In the rows, zero is written as 128.
One turn or mirror swaps these rows in pairs. Which row does each one swap with?
Q278: [125  87 133 170 158 168 122  99 143 148 122 118 122]
Q244: [164 133 145 135 102 132  94 103 118 137 149 133 111]
Q263: [ 86 124 147 143 180 144 118 139 135 143 138 128 126]
Q597: [155 117 122 172 145 190 121 140 140 111 126 126 118]
Q645: [121 137  94 132 163 156 133 153 144 116 151 114 140]
Q224: [132  92 121 155 161  99 141 136 140 118 143 107 116]
Q565: [136 102 148 109 115 133  94 131 113 114 146 123 156]
Q626: [130 136 152 172 145 133 149 150 109 115 134 126 157]
Q625: [135 143 145 147 160 126 109 129 118 166  95 155 135]
Q642: [156 134 136 132 110 157 110 168 148 109 136 133 103]
Q576: [179 123 104 116 157 125 104 144 143 139 123 118 134]
Q163: [110 113 131 139 126 131 121  77 131 163 136 133 136]
Q746: [148 127 131 139  85 130 125 125 137 165 117 128 102]
Q633: [105 114 106 137 106 117 129 140 124 128 105 157 110]

Swapped with Q565: Q633
Swapped with Q746: Q244
Swapped with Q645: Q263

One turn or mirror swaps these rows in pairs. Which row does each one swap with?
Q417: [164 161 103  87 139 175 164 146 111 164 144 130 168 138 142  98 133 161
 110 132 166 145 145 124  95 108]
Q932: [114 191 126 107 117 160 132 144 149 190 129 134 133 143 148 137  96 138
 126 132 151 132 120 140 108  77]
Q943: [127 143 142 100 143 179 129 157 174 146 166 131 162 111 173 149 144 165
  98 157 141 136  97 138 115  90]
Q896: [120 159  99 143 103 132 154 123 103 130 177 100 145 136 145 147 175 141
  83  98 108 134 116 123 117 116]
Q566: [129 191 170  83 130 148 103 134 124 123 122 121 139 142 155  99 126 139
  87 128 140 148 132 114 137  83]
Q961: [116 190 136 133  94 114 173 182 121 132 166 141 117 132 139 129 154 178
 107 132 108 141 114 109 136  60]
Q494: [121 151 168 114 121 177 166 149 101 147 158 124 128 135 172 117 154 149
  99 138 173 164 161  87 116  94]
Q908: [110 183 127 126 104 115 173 172 117 141 174 139 127 130 145 125 153 179
  88 120  84 134  99 119 134  74]
Q488: [144 177 129 111 130 161  92 143 133 134 121 162 145 123 168 119 160 154
  73 186 150 145 107 125 122  85]
Q834: [108 168  92 149 120 135 147 123  91 125 185 107 152 137 146 148 175 139
  81 122 108 126 116 126 117 110]
Q410: [103 199 122 138 108 116 174 167 109 134 176 149 126 135 147 126 161 170
  92 140  86 132 113 110 124  70]
Q737: [190 179 117 115 113 166 138 145 130 124 166 147 145 129 137  99 166 142
  99 166 133 103  94 119 100 121]
Q714: [135 157  94 145 117 139 131 118  97 150 177 108 161 131 141 157 167 126
  84 106 128 134 114 122 106 120]
Q836: [125 199 120 122 109 165 110 162 140 130 136 145 170  90 159 124 109 128
  69 125 158 125  95 125 121  78]
Q411: [125 166 167 114 118 165 140 124 135 156 167 133 109 171 159 147 138 145
 113 166 132  87 110 123 138 106]
Q501: [146 177 125  98 126 159  97 143 134 136 123 159 154 114 167 127 155 165
  72 188 147 138 111 123 121  80]
Q471: [125 203 125 122 113 124 172 192 129 144 161 156 119 131 158 124 139 169
 103 130  96 135 113 105 131  60]
Q989: [120 164 155 135 112 173 144 125 138 150 176 147 134 164 138 106 143 130
  62 161 185 111 150 111 117  89]
Q454: [124 150  97 146 133 154 140 117  99 129 184  96 152 135 148 150 158 137
  92  98 140 131 117 120 108 121]
Q696: [148 160 162 112 123 183 139 142 141 166 172 128 169 114 118 109 143 108
  67 137 145 158 126 101 117  82]
Q901: [136 184  94 124  95 193 133 157  92 131 144 131 127 134 117 107  97 136
  97 128 155 160 106 105 120 101]
Q905: [150 198 144 122 110 160 167 138 166 117 148 119 118 137 152 103 148 153
  96 122 180 123 159 126 109 104]
Q239: [119 163 151 132 105 170 148 121 136 151 181 132 123 153 139 103 143 130
  68 163 188 117 154 118 107  86]
Q843: [155 191 134  87  99 186 143 164 125 119 163 169 167 166 150 117 143 164
 119 121 147 130 123 101  90  73]
Q688: [116 158 116  99 104 203 146 162  89 151 144 142 131 151 142 144 101 147
 104 142 133 157 127  94 144  88]
Q775: [135 196 130 132 140 193 139 140 118 173 163 105 121 142 157 140 141 126
 102 141 175 143  91 144 152 104]
Q78: [117 196 138 114 112 106 165 181 112 155 168 152 120 147 153 110 138 176
  96 132 102 131 114 111 132  67]
Q386: [127 146  97 143 115 144 143 132  96 117 181 101 158 126 141 157 164 139
  83 106 128 131 117 139 129 107]

Swapped with Q961: Q386
Swapped with Q488: Q989
Swapped with Q908: Q896
Swapped with Q410: Q834
Swapped with Q836: Q494

